In the rows, zero is written as 128.
Where one turn sends some rows of the set: a few examples, then the rows asked
z55: [128 118 130 146 180  96 145 147 125 121 107 167 157]
z351: [164 133 103 152 151 157 166 115 136 152  97 141 146]
z177: [125  93 117 159 138 111 167 135 108 152 117 141 122]
z62: [137 142  90 168 131 138 159 125 153 143  97 143 125]
z830: [110 112 102 158 170 129 153 105 139 129  96 111 111]
z214: [166 113 124 133 175 131 137 138 116 107 100 163 152]
z873: [129 142 118 143 157 146 118 139 152 138  88 109 127]
z227: [125  89 105 173 153 114 163 139 123 142 116 139 108]
z657: [126 121 122 161 154 124 127 136 155  84  99 148 136]
z17: [119 115 124 134 157 131 161  97 113 147  98 114 139]
z736: [155 101 109 145 164 148 138 132 145 170 131 139 130]
z976: [127 145 124 136 147 143 119 139 145 144  90 111 135]
z753: [145 144 105 151 124 140 165 119 135 155  98 144 144]
z876: [144 110 117 138 141 136 139 132 137 177 133 142 137]
z709: [139 137 121 139 166 154 120 137 148 140  89 108 134]
z122: [156 132  88 169 158 154 161 121 154 140  96 140 127]
z435: [142 105  98 158 159 138 133 137 159 161 131 138 115]
z220: [142  81 109 168 172 129 166 135 118 143 116 136 115]
z12: [131 113 106 151 135 126 134 138 151 169 132 143 121]
z269: [150 111 129 152 178 144 132 128 145  89  99 145 149]
z858: [131 125 109 149 144 103 129 149 134  97 101 166 129]
z548: [100 121 114 146 145 118 155 105 127 139  98 114 123]
z268: [130 115 122 153 191  99 144 148 133 114 107 165 149]
z721: [128 106 113 145 182 142 159  98 126 137  97 109 128]
z953: [137 141 127 132 155 151 122 135 141 146  90 110 141]
z149: [153 112 105 153 178 124 130 146 137  92  99 161 128]
z396: [124 119 124 152 180  92 143 149 132 117 106 167 150]
z238: [135 114 128 148 191 101 146 145 127 119 107 166 155]
z267: [143  85 121 154 159 126 169 131 103 153 117 139 130]
z684: [147 118 145 134 156 137 137 124 126 103 101 149 167]
z180: [144 125 128 129 141 111 136 142 113 112 102 168 153]
z487: [123 129 138 143 131 117 131 132 136  98 101 152 153]

z268 turns into z238
z830 turns into z721
z684 turns into z487
Now these:
z976 turns into z873
z149 turns into z214
z177 turns into z227
z435 turns into z736
z351 turns into z753

Where one turn sends some rows of the set: a few examples, then the rows asked
z133: [135 151 137 133 177 115 166 108 128 123 142  80 126 137 157 148 145  93
 119  94 117 143 132 128 160 116 119 156 103]
z922: [141 110 149 133 129 139 171 101 131 126 150 132 134 149 157 128 122  87
 133 121 145 171 116 100 149 148 117 154  82]
z855: [153 131 154 127 166 117 130 105 122 106 127 104 115 153 132 137 133 117
 101  92 142 139 115 130 104 128 144 130 142]
z25: [161 111 158 138 183 132 161 116 139 132 124 126 177 136 153 166 133 115
 129 104 130 154 116 113 119 136 148 131 116]
z509: [140 116 152 121 145 141 170 118 104 106 125  87 142 106 139 127 112 138
 117 113 128 123 125 134 177 134 128 147  97]
z865: [141 115 148 126 122  90 125 127 127 150 117 103 149 123 141 133 109  95
 131 117 118 142 148 132 154 122 116 159 150]
z81: [117 103 164 130 133  96 158 106 133 140 119 157 166 148 120 127 142 100
 102 122 148 141 141 123 145 137 123 161 104]
z959: [125  92 154 126 162 115 147 103 124 114 120 112 144  80 137 132 139 120
 138 117 111 126  95 168 129 127 111 171 129]
z570: [174 102 181 114 150 102 114 122 125 146 140 101 145 104 141 126 120 121
 145 119 115 131 134 123 147 134 118 159 117]
z891: [128  83 177 137 132 112 175 105 142 126 132 123 129 137 129 178 163  96
 118 126 113 130 123 113 115 140 142 158 110]
z295: [ 92 113 159 113 130 124 149 106 146 154 128 138 149 154 150 131 126 126
 143 100 145 131 113 125 127 127  98 152  82]
z263: [135 130 143 124 135 134 181 110 103 102 124 106 142 118 153 129  98 123
 126 120 114 113 113 137 168 134 110 138 103]
z5: [122 107 161 102 135 125 143 106 132 124 129  72 144 125 159 124 112 115
 141 127 148 130 106 136 152 127 121 176  94]
z430: [123 119 172 133 158 128 153 124 146  99 141 122 122 123 179 150 131  97
 149  88  94 153 150 127 122 175 119 148 120]
z440: [117  94 175 130 165 117 141 132 138  82 105 143 143 119 152 156 113  95
 134  73  98 157 139 134 124 155 109 150 110]
z422: [127 117 138 125 122 127 156 126 122  98 141 101 174 156 126 139 111 100
 126  90 138 155 117 113 141 151  99 163  88]
z864: [150 105 167 140 142  81 158  88 113 112 123 113 118 135 143 161 138 109
 139  84 141 131 111 114 112 130 155 128 116]
z354: [143 110 191 137 143 122 141 133 123 110 115 127 145 117 147 125 106  75
 161 112  91 148 127 119 133 148  86 151 111]
z121: [123 105 148 126 133 164 132 103 143 132 135 128 118 119  92 138 121 107
 125  94 112 138 108 130 122 146 131 146 137]
z620: [148 128 145 113 155 155 154 120 118 120 127 102 130 132 130 136 134 146
  88  87 121 132 133 112 143 130 120 132 131]
z574: [135  82 173 127 128  94 179  88 134 126 119 128 140 124 127 171 152  99
 109 110 135 139 135  98 127 137 140 155 103]
z477: [106 107 152 128 132  97 180  83 126 124 155 112 118  91 127 138 136 114
 142  93 123 137 120 128  98 138 100 137 117]
z872: [131 121 172 110 133  99 147  87 134  98  85 133 142  99 141 145 128  99
 124  73 151 142 139 111 141 144 106 156 103]
z496: [133 100 173 138 160 137 151 133 134 133 134 106 145 108 156 127 111  89
 145  97 104 154 162 125 118 149  85 131  90]
z686: [123 126 178 135 131 113 150 123 148 135 112 119 117 135 148 143 107  71
 142  99  87 170 135 140 135 152 101 161 121]
z860: [110 102 176 145 145 108 160 116 129 123 134 171 160 147 120 137 141 108
 119 128 140 131 126 133 133 143 123 155  94]
z204: [127  97 144 143 156 151 159  95 122 146 138 136 108  86 131 131 133 125
 134  96 112 134 124 150 149 122 121 146 118]
z596: [124 129 188 115 131  94 148 102 137  96 146 129 116 114 152 153 120 107
 123  74 160 146 129 124 137 164 121 153 126]
z640: [ 99 117 153 100 134 130 154 103 144 113 118  88 134 134 151 130 102 101
 129 134 136 132  98 143 141 130 114 167  89]
z782: [152 102 154 152 147  97 161 100 117 133 118 111 117 143 144 159 149 108
 141  85 114 117 108 131 111 127 146 116 107]
z464: [118  88 163 116 143 127 148 148 133 111 118 106 121 123 120 105 150 125
 122  83 124 157 131 120 141 144 151 119 116]
z393: [128 100 167 139 167 112 159 124 156 138  92 142 123 123 164 145 107  88
 129  79 107 163 131 136 133 150  93 134 109]
z750: [147 132 152 127 169 134 140 116 118 101 125 111 156 143 138 165 142  91
 134  92 100 131 116 105 159 119 152 151 119]
z256: [131 115 137 126 132 106 155 102 144 137  75 116 147 109 150 128 123  86
 117 103 143 150 160 120 144 127 109 148 128]
z960: [127 118 169 127 173 113 139 141 139 116 122 118 117 124 168 126 134  88
 140  99  87 138 115 122 142 175 107 115 116]
z491: [116 113 135 116 127 121 142  94 150 141 134 104 165 114 142 139 136 113
 146  90 113 119 114 158 115 156 115 167 140]
z361: [121 101 173 117 145 109 155 140 146 113 144 124 107 127 155 125 134 113
 113  91 153 149 110 111 138 157 131 120 149]
z97: [140 123 137 123 174 104 163 127 129 113 122  86 160 136 149 132 130 108
 113  95 139 137  97 116 145 130  74 145  93]
z663: [123 109 125 128 146 125 146  83 144 142 134 150 155 113 138 114 129  83
 128  96 127 103 122 137 144 158 117 133 124]
z613: [106 108 164 123 161 119 128 149 133 119 126  94 131 124 133 132 120  82
 122  88  84 155 142 140 133 157 104 126  97]
z758: [155  98 177 118 158 129 138 119 134 130 135  92 131 101 125 109 142 132
 138  99 121 152 156 133 136 146 145 145  86]
z526: [155 128 142 110 146 159 158 107 119 116 137 102 138 133 144 149 123 132
  95  94 103 119 138 121 126 125  97 144 124]
z779: [124 115 163 130 153 100 162 117 126 138 132 119 154 146 134 169 136 123
 120  98 119 194 116 143 113 126 143 146  99]
z916: [133 112 155 139 147 117 153 101 135 118 132 126 134 108 108 118 116 112
 143 109 137 131  85 134  95 161 114 123 136]
z236: [160 122 147 133 174 123 128 104 118 102 122 105 130 150 127 139 129 103
  98  96 119 125 121 154  99 123 130 134 120]
z500: [128 101 169 117 145 102 153 112 114 126 120 142 127 144 141 142 141 101
 126 118 118 182  80 109 146 119 122 147  86]
z343: [110 115 157 111 124 106 134 109 136 159 127 123 159 158 151 113 129 118
 141 108 152 132 116 126 143 124 106 163 103]
z586: [ 99  93 145 110 144 112 149  82 128 107 140 137 128  95 112 133 140  75
 109 103 111 120 123 122 135 131 108 151 113]

z422 turns into z779
z343 turns into z864
Now these:
z586 turns into z121
z758 turns into z256
z526 turns into z295
z686 turns into z430

